Rows are one point carried round by a steady rotation, each followed by how many steps it has turned.
The counts run from 0 to 359.
[ 23   8   6   7  -3  10   2   3  11 -11   2 -16  11 -18  15  14   8 -15
  15 -19   4  -4  -8  -5   6   2  -9   8   3 -35   5  13 -11 -17  12 -10
 -19]
351
[ 19  21  14 -17  10   9   8  -4   9  -5   1  -9  24  -4   8  10  22 -14
   6  15  26  12  14   1  -3  11  -2  -7  17 -10  -2  11   8 -13   7  11
   5]
12
[ -2  32 -18  -1  15  10   5   2   6   8   7   9  17   1  16   5   7  -1
  24   6  11  24  -3 -21   5   8   0   3   6   3  12  14   2 -13  12  17
   7]
86
[  1  22  14  16   8 -11  -2 -21 -13  -2 -20   0  -4   8  -1 -14  11  -8
   6 -11 -10 -20 -14 -18  -1 -12  -8  -3  16   1   7   1 -21  -8  17  15
  -3]
55
[  3  20  -9  11  17   9  -5   8 -14   3  -9  27   0   3  12   7  39  -4
  12  15  -3 -19 -19   4  -5  -1   3  21 -13  -2   7   9  -4   7  19  14
 -10]
310
[ 10  31  -8   8  16   0  -2  -1   2   2  -1  -1  -3   5   1  20  12   5
   4  11   7  20  25  -5  -8   1 -12  -3  16 -12  18  17 -19  -8  10   7
  14]
83
[ 21   8  35  -8  -9   7   5 -19  -3  -5  -5 -16  24  12   2 -12  20 -12
  -6  24   8  -8  -5  -4  -5  -1 -24  -1  16   3  -4   5 -10   0  12  16
   5]
128
[  6  19  10  11  24   6  -3   8 -14  -6 -18  25   4   8   0  14  30   0
   3  22   8 -21   0   8 -11 -12  -4  16  -7  -8   9   2 -10  13  11   2
   0]
309
[ 16  30   6  10   2  -4 -12 -15 -18 -10   1  -2   0   6   0  -8  26 -15
  13 -20   5  -9 -14   0   2  10   2   1   3 -31  -1   0  -7 -19  19  13
 -12]
145
[  9   9 -24   5  15  12   9  23   7  -1 -12  26  19 -20   6  23  28  -6
  14  -6   2  -7  -1   0  -1  -1  11   1   4 -11  -5   9 -15   2   7   5
   0]
175
[ 14  28   4  -6   5  -4   5 -19   9  -8  14  -7  19  -6  18   1  -9  -4
  18  18   3   1   2 -10  -4  -4 -24  11 -15 -21   4  -3  -8 -19  -3  -5
   6]
278
[  4  16   0  14 -12   9  20  -8   0  -2  17   4  31  -6  -8  -6   6  -2
   3 -12  14   5  -6 -17  -6   8  16 -14   1   5   0  -6 -24  -4   2  40
   0]
150
[  3  20   5  19   9 -12  15 -15  28  -7 -10 -15  15 -22   9  -2 -10   4
  19 -10   8 -13  -2 -11   5 -10   1  10   3  -5   6  -7  -9 -13 -10   9
 -11]
358
[-11  20  10  27  22  -5   3   7  -9   3 -26  23  17  10 -11   0  20  -5
  11   3  -1 -18  -4 -11  -1 -13  11   4   9   6  -1  -2 -16  18   3  19
  -2]
58
[ 10  15  10   1  -2  19  16   2   4  -8  -1 -17  10 -15  25  -8  -2 -11
   5   1  16  -3 -21 -10   1  -3   4   9  -4  -1  22  10  13 -15  22  11
 -14]
295
[  5   3   3   8   3  10  25  13  18  -4 -14   8  36 -29  10  12  -5 -16
  12 -11  -1 -17 -15 -11   4 -21  11  -1   3   6   0   5 -11   7   1   7
   2]
96
[ 15   9   9  -2 -12   5  18 -13  17  -7 -15 -21   2 -19  13  -8  -4  -9
   2  -4  -6 -15 -13 -13  -3 -17 -13 -11  10   2  12   6 -23 -19  17   8
   7]
18
[ 10  22  11   1  -2  -5  24 -23  21  -5   0 -23  20 -15   9  -4 -16   2
   0   8   7  -3  11 -12  -6 -12 -11 -10   4  -3  13  -6 -22 -14  -9  10
   6]
188
[  5  19  -2  13   6  -7   0  -2   4 -11 -18  20  11 -14   3  11   2 -14
  17 -24 -16 -20  -6 -14   1 -18   0  -5   2 -19  -3  -5 -26  -8  -1  -3
   6]
171
[  9  12  10   4 -11   1  15 -15  -7   0  12  -3  32   0 -12  -8  34  -7
   0   8  19  -4   1   2  -5  18   2  -6   3  -1 -19  -3 -17   2   1  31
  -4]
319
[ -7  18  -9  27  11  -2  14  -8   8   8   6   5  20  -5   1  12  17  17
  11   9   4   0  16  -8  -4  -2  -2   5  -5   3   0  -6 -37   8 -14  17
  -5]
248
[ 13   8   6  18  -5  23  11   7  -8 -10   0 -15  -7 -20  14   4   4   5
 -10 -11  13 -14 -11   3  -9  -3   5   3  -9 -16  26   8 -16  -4  22  11
 -15]
44
[  5   7  11   4  12   3  27   4  22   2 -16  11  44 -14  -1   8   2 -15
  11   8   6 -10   2 -13  -1 -16   8  -5  12   6  -7   2  -5  10  -9  10
   8]
95
[  9  11  17  24   4 -13   0 -18   9  -1 -10 -11  16   6  -9   4  24   0
   7   2   3 -16  12   2   4  -5 -16   8  11 -10 -10   1 -38   6  -6   8
  -8]
245
[ -4  20  22  18  11  -1  15 -10  -7  -9 -18   7   8  -1   7  -1 -12   2
  -6  17  -3 -29  -6  -6 -10 -31 -10  12 -15  -5  19 -12 -19   6  -1   9
  -1]
305
[ 17  10 -16   1   2  12   9  14  -5   3  -5  27  23  -2  -5  23  24  -8
   6  -1  -7   3  12   0  -6  -2  -5 -10   9 -10  -4  13 -32   6   5   6
  13]
345
[ 21   1   2 -10  14  14  11   3  14   1  -6   2  19  -8  13  25  25   0
   7  29  13  -4  14   6  -4   0 -22  15   1  -6   2  16 -15   5   4 -10
   4]
102
[  8  24 -10   7  17 -11   0   1  13  -5 -27  15   5 -14  -1  19  25  -6
  13  -3  -2 -19  14   5  -4 -12   5  -4  10 -19  -6  -1 -26  -3   0  -7
   6]
2
[  9   7  19   9   7   1   9   1  18  -2 -26  -4  31  -2  -7   9  15 -18
   9  -9   7  -7   7  -9   6  -3   4 -11  34   0  -8  11  -7   5   1   6
  11]
264
[ 13  17  22  14  11   3  -2  -1  -4  -8 -11 -19  -7   3   8   6  31   2
  -1   5  21  -6   0   9   0   6  -2  15  15 -10  17  15  -4   1  27  12
 -18]
47
[ 27   9  10  -6   3   6  -1   4  21  -8 -10 -16  11 -11  12  10  28 -12
  14  -9  18  -1   2   4   4   8  -1   3  21 -25  -2  13   2 -16  11  -5
  -9]
182
[ -2  24 -17 -10  12  -7  14 -18  11   0 -11   6   9 -14  11 -18  33   0
  12  18   8 -10 -10   0 -10  -3   7  -3  -1  11  -6 -13 -10 -16   0  26
  12]
112
[  9   9 -10   6  -8  21   3   8  -4   6  20  15  29   4   7   8  35 -13
  19   1   6  12 -10  -8   4  18  -2   4   2  -4  -9  16 -14  -3  20  12
 -15]
67
